Rotation paths and how fast each direction turns (degrees per step):
Each turn is a multiple of 5 degrees from 10 to 175, or 0.
Each row of a path follows its step; steps can be skipped.
path 1
step 0: [ 14.0  -7.0   4.2  21.7  18.6  33.3  29.8 -18.3  16.7   0.5  -5.5  -3.4
  -6.4  24.7 -18.8  -0.3   9.8 -23.0  11.6 -18.6  -5.9 -15.0  11.3  -9.1
 -15.5   5.0  15.0  -1.5  16.1  22.7  52.4  23.0]
step 1: [-27.5   7.2 -27.8  16.5 -12.3   0.7   8.6  21.2  11.2  -7.6   8.3  22.3
  -6.8   3.1  16.2 -14.0   8.9  -3.3 -27.0  -8.7 -23.3  -0.2  13.1 -11.9
  26.0   2.8  17.8  35.6  43.0  28.0  22.6   2.4]
step 2: [ 10.1 -34.1  -6.6  20.6  26.5   6.4  19.6  -5.4  38.8   7.9  -1.7  20.2
 -31.9 -22.4 -10.3   0.3  -7.3 -15.5  -2.9 -18.7  -1.5  10.4  17.8 -18.4
 -19.6 -27.5   8.4   2.1  11.0  -0.2  33.1  23.3]
step 3: [-35.7   3.1 -22.8  15.0  18.4  37.7   1.8  20.3   5.8  -0.3   5.1  12.1
  21.9  -6.0  16.6 -38.2   2.8  12.0 -12.9   2.1   0.3 -23.0   2.7   6.9
   2.7 -19.5   7.3   3.3  17.8  31.0  37.0  15.6]
step 4: [  4.5  -6.2  -7.2  20.0  25.0   5.4   8.5  12.3  42.3  27.3   1.4  11.7
  -1.5  24.9 -29.8 -19.4   3.3 -14.2  -7.0 -19.4 -20.6   4.7  35.5 -14.5
 -10.8 -26.8  20.9  11.6  25.6  -8.5   1.0 -12.0]
step 5: [ -2.6 -10.6 -24.5  -4.4  -0.4  31.3  15.5  37.3  10.5 -19.2   2.4  24.2
  24.7 -34.2 -12.7  -8.8 -12.8   9.8 -17.8  -7.5   8.8   9.4 -10.9 -20.0
  -6.1 -17.3  27.5  -9.6  26.5  27.4  21.0  -7.0]
step 6: [ 11.9 -10.5 -19.0   5.3  32.7  19.0  -2.0  13.9  26.4  24.9   2.5  27.4
  -5.6  -8.7 -20.1 -49.4  26.7   5.2 -13.4 -16.9  -8.9   3.6  15.7  -1.8
  23.2 -16.7 -14.9  -8.3  -0.2 -28.7  10.9  -0.5]
step 7: [-23.1   4.3   5.5  11.0   8.8  21.0   1.3  18.5   8.3 -11.0  -6.9  26.2
  15.5 -14.0 -35.2  -9.9 -18.0  30.2  11.5  27.4  12.5  -6.5  19.0  -1.8
   0.8 -41.7  26.3 -16.4  30.7   2.4   4.7 -17.1]
step 8: [  3.1   9.5  -6.0  -5.9  24.1  29.2  20.0   0.4   6.3  12.7  16.2  29.0
  30.9   8.1 -36.2  -6.2  20.8   1.1 -28.6 -31.9  -3.2   2.8   5.7 -21.8
   7.3  -9.6  -6.3 -14.0 -16.8 -12.3  13.4 -36.1]
step 9: [  0.0   9.4   7.3 -11.8 -22.4  27.5   2.6  17.4  13.1 -37.0 -10.9  16.8
   2.0 -20.8 -40.3 -31.0   8.1  15.6   8.8  13.6 -15.4  14.5  24.8 -10.0
  28.8   4.1  17.9 -22.0  24.9 -13.5   3.4  -1.8]
step 10: [ -0.9 -15.9  10.1  19.5  20.1  13.1  21.0 -12.5  -7.4  10.7   5.7  44.6
 -12.0 -10.3 -38.9  12.7   7.1  24.6 -16.7  -1.5  -2.1  -1.8 -14.5   2.2
  29.7  -8.9 -24.7 -13.3   8.6 -12.4  18.5 -37.1]
[  3.2   6.2   6.6  10.7  -2.9  16.5   3.8   6.1   4.8   1.7  15.0   6.4
  -9.3 -11.4  -5.8  -2.9   9.3   5.3  -1.3  -4.2   2.6  -3.1  11.8   2.7
  -4.3   0.9   3.9   6.5   3.7   4.1   6.7  -7.4]	0
[  0.9  -0.1  -0.6  -6.0   2.1  -5.3  -1.1  -6.4  -4.2  -3.8   6.6   6.4
  -1.2  -9.8  -1.7  12.1 -10.6  -5.2 -13.9  -1.3   4.5  10.6   1.2 -10.1
 -13.2 -11.4   2.0   1.7 -11.5   5.5   4.7  -7.3]	125
[  0.0   2.8  -3.1 -10.5   6.9  -5.3   8.2  -2.9   7.6  -7.1 -12.8 -10.0
  -4.3  -4.9  -2.2  -2.9   8.7  -8.0   1.0  -2.0   7.2   0.5  14.4   3.2
  -8.1  -1.4 -13.5   7.4   6.5  -6.7  -1.0  -8.8]	160
[ 10.4  -0.6   4.4  -2.9  -4.4  -1.1  -1.6   5.2  18.8  -3.9   1.7  -3.9
  -7.8   2.4  -2.5   5.2  -2.2  -8.9  10.2  10.2  -7.1  -0.3  11.5  -2.0
   6.6 -10.4   6.7  -7.2 -12.4  -0.2  -2.0   5.9]	155
[ 6.2 -5.8  7.8 -9.7 -6.1 -7.0  1.0 -9.2 10.9  7.0  2.3  0.6  1.9  4.2
 12.0 -3.4  3.8  0.4 -9.7 -5.4  9.0 -5.9 -0.4  5.1 -0.4 -7.6  9.7  7.0
 11.1  8.2  7.1 11.1]	20
[  0.8  -0.7  -3.5  -4.4 -10.8   7.0   5.2   3.1 -20.5   3.1  -0.3  -7.3
   1.2  -6.0   1.8  -1.0 -11.4  -5.2  -2.0   3.2   3.8  -2.9  18.6  -1.7
   3.5  -4.1   3.1  -7.3   9.9  -1.9  -1.9   9.6]	175
[ 2.6  2.6 -3.2  1.0 -5.1 -1.4  6.9 -8.4 -4.0 -1.7  9.6 -0.1 -0.8  2.5
  4.0  6.2 -5.0 -5.1 12.9 10.0 -7.1 -1.3 -2.0 -3.9 -2.8  7.3 -7.9 22.0
  0.3 -3.4 13.0  8.5]	20
[ 21.7   1.5 -13.1   2.1   4.5  -6.3  -2.6   0.3  -7.4  -4.7  -4.3   4.7
 -13.0  -7.0   0.3  -2.1  -0.3  -1.1   3.9  -2.6   5.5   6.3  -6.1   2.8
  16.3  -1.0   3.3   4.3   5.6   7.3   0.9  -3.9]	85
